(in the rows, 128 means zero)
One turn moves each row of this set onto another row. After a few examples, where does it send each row asked below?
K_198: [ 97 135  87 135 169  80 154 130 114 138 127 120 126  89 137 116]
K_892: [131 122 106 135 169 180 129  99 140 135 138 146 105 124 148 119]
K_723: [126 111 157 163  91 122 115 115 134 147 121 151 162 142 127 111]
K_325: [ 99 133  84 127 169  82 158 135 109 131 127 117 127  96 131 119]
K_619: [ 95 112 130 114 135  92 112 171 112 129  98 142  84 149 119 140]
K_711: [146 150 142 111 129 127  95 144 171 114 164  91 137 121 138  98]
K_164: [133 101 141 149  92 132 126 120 110 134 119 144 162 160 116 121]
K_515: [153 145 136 132 133 132  90 125 151 139 163  90 129 110 166 102]
K_60: [133 117 100 121 169 184 136 108 135 121 138 142 106 136 132 123]
K_896: [147 151 144 125 130 126  90 133 167 128 163  92 133 111 153  97]
K_957: [125 129 119 142 168 174 122  98 159 141 140 151 106 113 151 111]
K_912: [156 136 122  96 131 137 106 148 138 103 160  82 136 141 131 110]
K_734: [128 119 103 108 167 181 140 119 145 107 138 142 112 143 117 121]
K_576: [ 91 116 139 112 132  87 109 174 129 129  99 145  87 144 114 135]
K_232: [159 139 125 131 135 139  94 123 129 138 161  86 127 118 168 110]
K_990: [132 103 145 143  90 128 126 126 119 127 120 147 165 162 108 119]
K_181: [117 135 129 137 166 167 119 106 182 135 142 156 111 109 142 105]
K_248: [ 89 143 100 125 165  72 153 141 141 128 129 124 132  87 121 108]
K_731: [ 95 115 136 140 137  91 103 153 113 157  98 145  78 129 146 137]
K_836: [116 133 126 111 162 166 130 125 186 105 142 153 117 128 111 106]
K_311: [ 98 110 129 132 138  95 108 156 101 151  97 142  79 138 141 141]
K_898: [ 90 121 145 139 136  86  99 157 130 155 100 149  81 125 141 131]
K_755: [163 133 116 118 135 145 101 127 117 127 158  81 127 130 159 114]
K_652: [ 99 109 126 122 137  96 112 163 102 138  98 140  81 147 129 142]
K_685: [163 131 115 104 133 143 107 137 121 112 160  80 131 139 144 115]
K_138: [124 114 160 157  89 119 116 122 142 140 122 153 165 143 118 109]
K_890: [134 103 144 158  92 131 123 115 111 143 119 146 160 153 125 119]
K_8: [ 86 123 149 130 133  81 100 165 140 146 101 150  85 128 131 127]
K_245: [149 143 133  98 129 131 102 149 159 103 163  88 138 133 129 104]
K_126: [127 108 151 142  88 124 123 129 132 125 121 148 167 158 104 113]
K_870: [ 90 143  99 135 166  72 150 135 136 136 128 124 130  81 131 110]
K_151: [ 90 141  96 118 165  74 157 145 136 120 129 122 134  94 116 110]
K_135: [ 99 133  84 119 169  82 159 140 112 123 126 118 130 101 121 118]
K_524: [115 137 131 125 162 163 124 116 193 119 143 157 114 117 126 103]
K_827: [131 108 149 162  92 126 118 113 119 149 121 150 160 146 130 117]
K_278: [ 95 136  90 115 166  78 159 145 124 118 127 120 133 100 115 115]
K_977: [ 86 122 147 121 132  82 105 171 140 134 100 148  86 136 119 130]
K_777: [121 125 114 103 165 175 137 127 167 100 140 148 115 140 108 113]
K_190: [ 93 140  94 137 168  76 149 130 125 140 127 123 128  83 137 113]
K_130: [122 112 158 148  88 120 119 126 141 131 122 151 168 150 108 110]

K_685 turns into K_912
K_892 turns into K_60
K_278 turns into K_151
Now these:
K_652 turns into K_619
K_890 turns into K_164

One turn moves each row of this set onto another row. After a few examples, where does it send each row asked below?
K_575: [ 97 165 105 124 105 121 109 100 132 153 143 160 138 133 111 132 111  84
 108 119  95 118  86 127 135 121 126  69 104  92 151 167 118 139 134  92
 153  99 166 112 130 154 139 147]
K_186: [123 154 103 119  95 135 129 114 168 121 147 181 107 144 201 134 129 110
 133 109 142 135 109 153 154 170 100  98  92 102 102 120 137 163 116 105
 148 155 143 130 152 148 145 132]
K_213: [159 148 122 169 114 102 120 112 131 128 153  95 111 113 153 108 125 189
 147 103 123 113 151 147  93 134 134 150 111 144 138 123 109 143  89 133
 161 152 133  86 125 103  92 136]
K_391: [102 124 151 156 117 124 155 138  85 150 113 108 103 126 123 108 128 124
 129 123 140 110 126 153 142 193 171 153 116 112 176  92 114 144 120 143
 148 126  86  84 154 112 121 160]
K_239: [153 171 154 122 127  84  96 115 129 146 135 149 114 120 183 114 132  98
 137 104 132 151  89 148 148 138  85 104 107  86 120 148 130 119 133 122
 164  93 127 110 158 172 129 135]
K_348: [152 167 103 188 120 107 118 127 134 124 116 127  88  97 132 114 157 149
  90 137  89 125 117 167 101 160 149 150 134 152 129 129  97 137 100 115
 151 154 135  91 106 151 101 146]
K_720: [118 128 138 131 133 121 131 127 118 119 155 165 112 160 156 113 112 144
 134  80 147 141 140 155 139 120 121 152 167  98  59 128 115 145 141 170
 144 128 189 101 117 144 108 144]
K_847: [125 138 137 138 116 111 110 110 131 155 100 154 119  86 105 146 148  93
 132 101 109 107 185 167 121 121 128 115  82 137 129  76 138 189 107 118
 150  91 147 137 109 153 121 127]
K_111: [152 177 113 134 137 122 122 108 141 160 115 156 119 126 165 114 145 103
 115  97 125 169 131 131 154 140 116 109 123 145 116 146  96 144 155 129
 150 139 132 131  29 125  98 145]
K_201: [119 165 147 165 138 159 151 109 173 135 128 158 121 134 149 119 118  90
 120 115 163 158 141 119 145 130 147 133 112 153 105 176 101 154 133 147
 132 169 113 147 113  94 106 150]
K_752: [105 136 119 111 118 123 135 136 123 149 133 146 116 139 128 117 131 139
 144 121 104 102 120 162 149 202 168 147  96 128 174  73 104 182 118 126
 129 139  89 118 126 128 109 113]
K_638: [109 162 104 121  93 115 137 155 139 137 107 126 108 128 105 126 107  74
 124 111  82 181 131 138 130 171 159 121  55 163 137 121 129 130 140 113
 146 141 148 113 116 111 130 168]
K_804: [148 155 142 167 126 127 141 103 136 152 110 115 127 132 162 105  86 102
 130  70 142 153 126 100 136 127 143 126 123 153 127 181 123 118 138 178
 163 153 118 107  96 136 113 175]
K_19: [119 132 119 138 114 117 132  87 134 130  80 152 129 103 102 153 106 105
 120 115  83 107 164 167 115 118 135 138  81 145 135  84 136 181  80 140
 142 132 139 125 138 156 145 132]
K_850: [109 138 155 116  87 115 146 161 110 153 106 133 126 128 134 126 118 101
 113 122 117 140 183 148 153 185 167 129  77 157 136 148 139 140 137 103
 174 134 163 109  78 107 125 151]
K_376: [125 153 133 161 142 112 134 132 143 125 133 158  93 153 125 116 103 127
 129  96 105 160 111 152 167 123 141 126 170 125  51  95 126 143 149 153
 143 143 193 116 130 148 108 143]
K_491: [ 85 147  93 150 114 125  92 132 150 114 160 164 112 143 125 132 123 103
 122 123 147  99  70 133 130 120 124 183 171 130 108 111 121 150 133 163
 136 141 127 110 133 114  99 141]
K_291: [117 129 117 143 101  89 104 100 111 131  92 128 107  75 102 140 151 107
 117 105  93 124 171 181 128 110 132 152  83 125 113 115 137 173 105 140
 145  85 133  97 131 156 113 143]
K_21: [145 163 105 112 133 105 165  96 161 120  85 134 118 155 139 131 113 117
 152 111 134 155 118 130 152 137 134 112 127 152 108 161 129 177 132 150
 125 180 127 138  74 107 118 157]
K_406: [ 82 128 117 141  75 114 127 119 112 159 162 132 152 102 134 131 117 131
 142 104 116 114 126 136 178 116 162  74 119 116 133 174 128 159 142  96
 149  93 158 121 148 117 129 151]
K_799: [109 140 123 137 110 113 102 148 112 145 137 115  92 132 131  96 144  97
 127  89 112 114 113 149 130 193 155 154  93 112 162 102 108 161 141 129
 142  92  80  79 147 136  81 142]
K_355: [138 153 165 165 116 116 161 110 136 127 104 143 104 136 182 132 105 102
 119 134 153 130 106 145 173 154 113  98 121 107 112 131 150 133 110 111
 172 156 147 113 183 132 160 160]
K_743: [108 150 162 176 127 111 109 129 129 152 155 137 117 140 134 132 113 115
 153 118 168  70  97 127 150 120 128 154 184 122 123  92 131 135 141 152
 173 133 155  97  93 119 102 149]
K_276: [132 167 132 152 146 132 125 126 139 130 113 163 127 112 115 109 125 109
  99 156 103 134 126 149  56 158 146 135 158 153 148 125  95 140 101 123
 143 148  98 127 138 155 130 130]
K_409: [ 78 138  93 125  87 141 133 114 132 143 162 158 151 128 134 137 116  92
 137 100 129 116 111 128 130 121 135  70 107 101 146 162 106 168 133  91
 130 104 157 130 151 120 144 162]
K_550: [114 164 132 117 118 107 119 100 132 145 121 128 122 118 139 101 125 113
 135 117 132 187 147 136 151 129 143 131 137 129  91 199 132 130 164 163
 152 126  88 102  80 126  95 142]
K_809: [108 142 120 134 102  96 144  93 105 149 136 133 150 117 127 144 115 150
 125 137 107 110 106 148 187 105 139  87 111 105 149 166 111 155 115  90
 147 118 179 118 133  99 138 145]
K_867: [106 172 119 158 131 111  84 122 144 142 166 153 100 139 117 131 133 114
 132 132 147 105  76 132 148 112 106 159 163 114 114  79 123 131 141 144
 162 135 149 101  95 101  91 133]
K_801: [105 128 138 159 107 136 126  89 128 135 117 136 120  91 108 143 118 107
 122 108 125 119 196 160 114 102 126 144  66 127 125  90 133 167  87 141
 154 114 133 112 159 109 127 138]
K_146: [140 141 136 100 109  84 137 117 111 143 119 169 137 108 201 132 142 152
 144 131 132 140 110 176 185 157 112 107 133 108 116 140 129 151 121 118
 149 129 135 138 128 159 153 124]
K_952: [119 148 136  93 100 108 123 144 125 134 129 142 112 139 116 126 128 107
 124 108 134 134 149 144 109 167 146 167  37 126 145 185 130 123 116 141
 151 129 163 102  93 138 122 150]
K_160: [122 129 139 100 110 106 141 166 103 146 121 141 161 112 138 124 116 100
 141  91 123 157 145 140 110 152 153 156  69 162 166 160  88 137 125 143
 124 113 137 142 122 115 136 160]
K_72: [136 170 177 124 138  87 144 145 127 141 108 115 126 128 100 130 113  85
 148 132 113 166 140 145 135 137 143 140  51 144 152 141  98 132 128 113
 140 122 153 119 130  79 117 155]
K_794: [121 144 132 127 131 136 130 124 126 135 125 133  95 168 121 111 115 105
 106 112 139  93 117 130 120 191 134 148  82 110 181  80 123 161 101 128
 155 139 103  98 154  98 105 132]
K_128: [139 148 150 113 142  85 116 141  99 163 104 126  96 135 102 108 152 123
 119 123 125  99 105 149 148 193 147 136 110 113 181  90 133 157 123 126
 152 102 104 112 117 135  98 122]
K_71: [127 150 154 142 160 116 130 131 140 129 146 166 124 158 135 111  89 117
 143  91 118 166 121 141 145 105 123 124 174 124  65  92 108 150 150 154
 136 126 175 133 151 124 109 132]
K_81: [115 145 136 123 115 124 126 139 125 126 119 134 122 125 129 101 136 101
 135 127 146 125 175 142  42 169 135 104 177 129 127 130 133 163 130 111
 161 116  91 101 119 134 120 147]
K_555: [110 150 131 157 107 109 133  95 115 138 128 139 128 130 116 142 113 107
  96 128 120  93  87 134 157 113 138  99 104  93 151 196 118 137 109 101
 154 114 185 100 147 138 140 166]
K_289: [127 139 139 136 158 122 133 125 118 128 144 178 126 153 144 112  97 134
 125  87 133 159 110 145 126 106 116 152 171 109  81 113  94 127 131 182
 133 132 180 125 139 148 126 142]
K_600: [ 76 137 101 138 100 110  97 136 128 128 141 151 138 138 138 126  99 103
 138 121 113 106  85 139 144 131 140 161 208 143 107 100 130 153 157 157
 151 131 112  95 114 132 108 140]
K_702: [113 144 137 164  91 114 129 129 131 138 145 134 122  94 197 116 115 108
 152 102 124 170 106 153 172 143 135 108 120 118 101 139 123 129 140 130
 148 120 104 114 203 148 142 159]
K_646: [112 122 138 163 105 124 126 101  99 144  89 131 125  85 118 137 121  77
 120  89 113 118 183 161  96 113 125 136  96 123 137  95 123 156 105 145
 158  88 129  93 135 159 141 169]
K_707: [100 138 135 145 123 101 129 132 121 135 131 144 146 146 146 140 102 110
 171 122 139  84  92 141 148 122 128 149 210 136 127  79 109 167 146 147
 146 140 136 109  95 112 120 153]
K_263: [113 135 131 143 131 128 131 144 125 126 131 176  98 158 143 111 115 111
 106  87 134 146 134 147 145 139 130 126 188 115  52 111 133 149 153 150
 152 128 191 113 112 156 113 148]
K_488: [150 155 138 139 120  92 122 136 155 130 136 100 113 125 126 107 128 143
 181 103 131 113 165 135  86 149 143  93 141 156 122 102 146 186 123 103
 155 129 118 119 128  99  88 129]

K_550 turns into K_804
K_355 turns into K_186
K_376 turns into K_263
Now these:
K_646 turns into K_801
K_850 turns into K_952
K_867 turns into K_600
K_276 turns into K_488
K_809 turns into K_575
K_752 turns into K_128

One turn moves each row of this set onto another row. After a few examples, where does it send each row asked below?
K_498: [142 108  92 143  87  96 108 105 161 117 190 165 158]
K_61: [112 106 106 123 151 124  83 111 122  85 138 129 159]
K_132: [156  88  91 116 103 102 163 131 100 133 180 180 144]
K_74: [121 103  76 131 144 124  68 111 101  89 142 134 150]
K_571: [139 147 107 131  99 114 139 130 113  86 106 161 167]
K_767: [166 103  67 155 117 100  91 150 153 128 120 110 162]
K_727: [134 115  81 140  79  88 107 110 155 118 184 161 153]
K_837: [151 114 136 141  90 132  85 134 110 138 129 140 132]
K_168: [165 160  92 138 155 102 144 137 117 109 106 148 127]
K_340: [164 112 108 133 152  84 171 142 116 144 161 146 123]
K_690: [133 162  90 133 129 121 104 119 141  98 149 121 114]
K_584: [181  74  59 133 124  82 117 139  99 144 159 148 178]
K_929: [163 102  74 156 140 124  85 130 158 139 130 113 177]
K_110: [139  97 112 107 109 104 174 130 116 134 171 174 153]
K_630: [161 111  79 133 131  79 156 148  95 155 154 147 117]
K_964: [144 103 103 110 143  73 148 140 145 134 139 131 189]
K_407: [178 107 115 156 115 146  76 114 109 126 162 148 126]
K_996: [161 100  63 156 124 113  80 141 146 142 122 113 170]
K_535: [149 116 111 131 172 109 164 123 120 161 163 148 143]
K_863: [146 162  86 135 128 123 141 110 122  73 132 159 165]
K_47: [126 109  93 139  83 104 101 103 152 135 181 166 168]
K_915: [137 107 101 142  88 104 105 101 159 128 189 166 167]
K_484: [144 113  64 133 137 102 141 135  81 175 151 149 131]
K_267: [135 118  65 113 167  92 136 117 139 135 158 131 194]
K_732: [148  80 113 134 123 100  82 138 108  75 136 137 139]
K_367: [160 100  40 128 155  98 117 115 109 145 169 142 189]
K_445: [170 105  80 155 130  99 100 147 167 118 126 107 161]
K_430: [137 117  85 132 162 121 144 116  97 181 159 151 145]
K_24: [119 114  95 103 125 114 172 117 121 136 173 169 160]
K_432: [122 147 120 126  98 115 101 135 129 120 122 123 122]
K_242: [180 117  94 157 109 144 112 111  85 102 138 183 172]
K_293: [129  92 129 126 138 109  90 127 127  78 131 131 151]
K_762: [160 141  96 138 129 102 133 147  96 132  89 153 132]
K_559: [185 127  95 156 164 141 117 114  93 140 122 167 146]
K_429: [169 138  86 150 138 140  86 106 127 100 175 136 116]
K_279: [160 119 114 143  87 126 122 131  91 103 109 175 171]
K_444: [148 100  62 120 113 113 154 119  93 135 187 178 146]
K_635: [179 149  92 150 179 126 134 115 117 115 128 156 137]
K_643: [123 114  81 136  76  95 103 107 150 130 178 162 161]
K_33: [167 105  82 157 144 114  97 134 169 126 132 109 171]
K_655: [171 125  98 148 134 127 115 133  81 150  99 167 144]
K_28: [173 143  78 151 134 142 123  99 105  81 152 174 168]
K_838: [169  77  98 122 119  66 136 154 121 139 141 142 180]
K_435: [143  88  80 136 125 109  68 128  92  81 143 138 138]
K_886: [125 116  64 109 126 120 160 110 107 138 183 172 155]

K_24 turns into K_132
K_837 turns into K_429
K_996 turns into K_33
Now these:
K_584 turns into K_267
K_762 turns into K_559
K_498 turns into K_643
K_535 turns into K_630
K_279 turns into K_28
K_732 turns into K_74

